One turning vector, and how many steps it has turned:
The counts run from 0 to 522.
[ 24 -17  20 -36   1  19  -4  -2  12  18  13  18   3  16  21  23  11   8
  17   5   9   6   8  39  10  -1 -30 -20   8  19  13   3   1 -11] : 95
[ 27  -9 -35  -5   3  -1  -4  47   1 -31  -9  -8   3   6  13  22 -22  23
  -2  14  12  16 -13  -9  -2  11  -2  17  -7  -9  12  -7   6  22] : 502
[ 12 -13   5  -8  -5  15  25  12 -19  -3  -3  10   9   5   3 -15   8 -11
  23  -8  25  42  21  21   8 -27 -49  11  -3  -2   3   4   1  -2] : 432
[ -5  17  23 -17  42  -5   6  16  23   8 -10 -21   7 -36   1  18 -15  10
   7   6  19 -20   2   1 -14  22   0   9  27 -19  -8 -13 -28  -8] : 483
[-27 -16  21 -31  15 -21   1  -9  -1  -9   1  -5 -24  -1  37  11 -16 -11
   0 -21   3  19 -13 -12   1  22  17 -11  17 -26   7  13  13   4] : 184
[-13   4  -2  30  -3   6  -7  29   5 -36   8   1  -8 -32  17 -13   7  -9
  -1 -26  -4   4 -20  21  -1 -16  20   6 -31   0  23  18   6 -14] : 289
[  2  -8  -8 -10   5   4 -10  -8  15 -16  -8 -15  -1 -32  -6 -21 -16  38
  16 -15  25 -39 -13  18 -11  19 -15   3 -14 -23 -33  13  -1 -15] : 167
[-24  18 -16 -26 -12  -5   1 -22  -4   6 -51 -25   8  10  18  -3  -3   5
  11 -20   9  12  -5  12   8   1 -33  -3   9 -29 -13 -12  -8  13] : 368
[-28  16 -12   0 -15   0   3 -24 -11  -9 -45 -19   9   4  22 -19 -15   9
   5 -12  12  -4 -34   5  -3  -4  -6 -11  19  -4 -15 -14   4  14] : 369
[-15 -29  19 -20 -18 -28  30   9   7  33 -15   8  13 -17   3   5   2 -19
 -10 -13  -5 -29  28 -15 -26  -1  -5  16 -23   5   0  23   5 -23] : 123
[ -4   7   1 -18   6   2  -2  12  19  21  13  -6  -6  17   0  10 -26   3
  23  18  16  11  42  12  14   3   1 -14 -29  -4   8 -21  37  20] : 318
[ 19  -1   9  16  18  -2  12  10   2 -16   3  19 -11 -19 -18  -2 -32 -15
   1  -7  26  -7 -23   0   3  16  -4 -22  28 -22  -9  39  -9   8] : 397
[ 35   0 -24  12  13   6  -7 -16 -23 -23   2  15   8  -9   9  -9   6   0
   6  15   0  -8  17  -1 -12 -17  39  -4 -26  12 -21 -37  -8  12] : 339
[ 27  -6  -1  22  11 -15 -18 -13   7 -10   3  25 -19  -5  -6   0   4   9
  16 -12  -2 -18  39   0   3  12 -16   2 -25 -24 -32  28  -8  -7] : 172
[-46   6  22  18  -7  15   2  29  17   5 -14  -4   1  -2  -1  12 -25  -7
  19 -18 -10  -7   0   0 -11   6  -8  -3  24  -9  17  42  22   4] : 59
[-12 -23   3   2   2   9  17   5 -37 -23 -16  -1 -37   4   0 -10   8 -14
  18   1   8 -14 -18  23   4  -1  24   2  29   4  -7  22  29   5] : 267
[  1 -11  -3  -1 -24  -5   8  22 -33   8 -24   7  29 -16   6  16 -38  26
  20  11   1  25  -7  -1  -2 -33   1   2  -2  17   1  -1  11   1] : 247
[ -6  -8  -2  19 -10   6   6  27   2 -11  -6   6   2 -27   9  -8   7 -21
 -14 -31   2  10   6  21  29 -26  21   7 -46   3   7  18   9 -16] : 290
[ 20   4   8   3 -26  26   2  20  -4  -2 -11  -6  12 -16 -16 -12  14 -40
  -9 -16  21 -10 -13   9 -22  12  12  14 -34   7 -14 -17  21  -1] : 458
[ -2   4 -43 -32   3   1  10   5  14  13  21  -3  10   5 -28  12 -20 -11
  -8   3  -4 -21  14  19  -2  -5  17   2 -37  -5 -10   8  21  14] : 421
[-31  -5  28   5 -17  11  -2  24  11  21 -18   5   8  -8   8  14 -11 -15
   7 -30  -8   2  26   7   5  15 -27  11   4 -11  -2  42  14 -19] : 58
[  3  18 -34   4   9 -31 -18 -12  23 -21   5   4  12   6  17   4 -25  12
   2   9  -4   5 -39 -18 -10   7  32   3  -9  -3  -4  -3   8  29] : 506
[  2  -8   3 -19  24 -14 -14  -1  -5  12   4  -5   3  23  18  33 -13  39
  34  10 -24 -10  13  26  -1  -3  13   9   5   2  -5 -11   7   2] : 384
[  3  27   9 -15  24  -9  11   9  18   7  -7  -1  -5 -13 -29 -15 -17 -32
  -1  23   0  -7 -11  22  17  22  16   9  24   9 -23 -11  14   1] : 485
[-12 -13 -10 -37   0 -11  10 -13  33  12 -17  -3   3 -26   8  19 -18 -25
 -35  -9   8  -9  25 -14   4   6  10 -19 -10 -21  -9  12  18   2] : 188
[ -5  -2 -14 -23 -18  20  -5  25 -37 -28  -7 -14  -8  -9   9  14  11 -18
  11   7 -12  20 -18 -12 -37   5  18   3 -15 -11   7 -13  11  12] : 17
[  0 -14  -3   7  -5 -35  16 -15 -34  15 -17  12 -27  -6   6  -2  18 -14
  12 -33 -25  -8  -2  14  20 -26  -4  -8 -32  -5  -1  11  -2   1] : 35
[ 17   6  -8  -4   3  45  -8  -4 -25   5  18   3  14  10  10   9   7  14
  11 -10   0  -3  18  63  21  -9  -5  -7  -8   6 -11  -6  -6  12] : 198
[-28   2 -15 -26 -11  -8   5 -21  -4  12 -28  -1  32  12  43 -27   3  11
  10   6 -13  -6  13  14  -7 -17  -6  -4 -22  16   8 -35   9   6] : 117
[ 18 -17   7  36 -14  32  -3  31 -16 -24 -24  13  -4   2   3  11  17 -21
 -12 -17  -5   4 -12  11  -4  -2 -15  11   8  11  -7  30  16  -2] : 496
[-24   0  -7   7 -13  12  37  -1 -23  21 -12   5  -3  -1   7  -7 -24  22
 -11  -8  30 -22 -27   6 -10 -13   9 -15  28   5   0  30 -15  20] : 331
[-13   8   7   4 -30   3   7  31 -33   6  -6   5  11   8   5   6  -9 -16
  -4  -8  -1  36 -27  -8 -18   3  -7  35  12  19  -1  21 -10  -5] : 245
[ 27  15 -21 -14  23  23   5  20  18   4  13  11  15 -16  -6  32   1 -39
 -34  -1 -14 -15  24  12   4  11  10   2  -6 -10   2   2 -22  17] : 192
[  2   6  16   7 -12  29  -8   8  -2 -20  -6 -17   2 -23   1  -3  18  -9
  12 -18  23 -14 -28   3 -39  10  17   3 -27  -5  -7 -18  12  -6] : 457
[ 11  12 -30  -4   0   8  11   3   1  -9 -11   8 -13  19  -8 -10   9  -6
  17  26  -3 -38  -6   6  -9  19   2 -16  -9   9  11 -36  22  33] : 235
[  2  14  26  -1   9  28   1  11 -13 -16  -4   0   0 -34   7   3  32 -36
   7  -1 -12  18  -6   2 -19 -42  12 -15  -2  -2  22  -6 -14  -6] : 224
[ -1  21 -28 -38  12  -6 -37  -6  17 -14 -21  -3  10  -3   5  -1  -6 -24
  -4  11 -33   8  24   5   4   9 -25  18 -14  -9 -20 -18   9 -10] : 51
[ -2  -7  -6   5  -7  12  42   7 -46   4   9  11 -11  -5  -1  -9 -14   1
  -9 -10  27  -7 -34   1  -9  11  22  -8  19   3  -4   7 -11  24] : 332
[ 30 -13   1 -15   9   3  27  44 -19  21  20   9  -4 -16 -23  27   2  -2
   8   9  -7 -21  25   8  -1   1   6  21  -7  -2   9   0 -13  -5] : 127
[ 12 -39   6 -32  -3   5  24  16 -12  14  10  17  32  -4  18  15 -32  -5
 -16 -13   4  -5   1  18  10  11  15 -19   5  10  -2  -4  15   5] : 416
[-22 -29  20 -30   4 -16  -2 -19  -8  -6 -14   7 -10  -2  39   0 -22   9
  -3  -6  17  26  -3   5  17   3   9 -33  14  -4   1   6  22  -2] : 183
[-30 -15  16  -9  -9 -15  30  17  13  24  -1   0  11 -10  -1   5  -2   2
  -2  -9 -14 -44  -2 -19 -43 -11  14  15   0  10   6  23   6   1] : 124
[  0   3 -40  23 -14  16  16   9  -6  -7 -11   5 -13 -20 -22  15  -9 -17
 -13   8  12   2  20 -22 -10 -36  13 -23 -22 -15   7  10   4  31] : 105
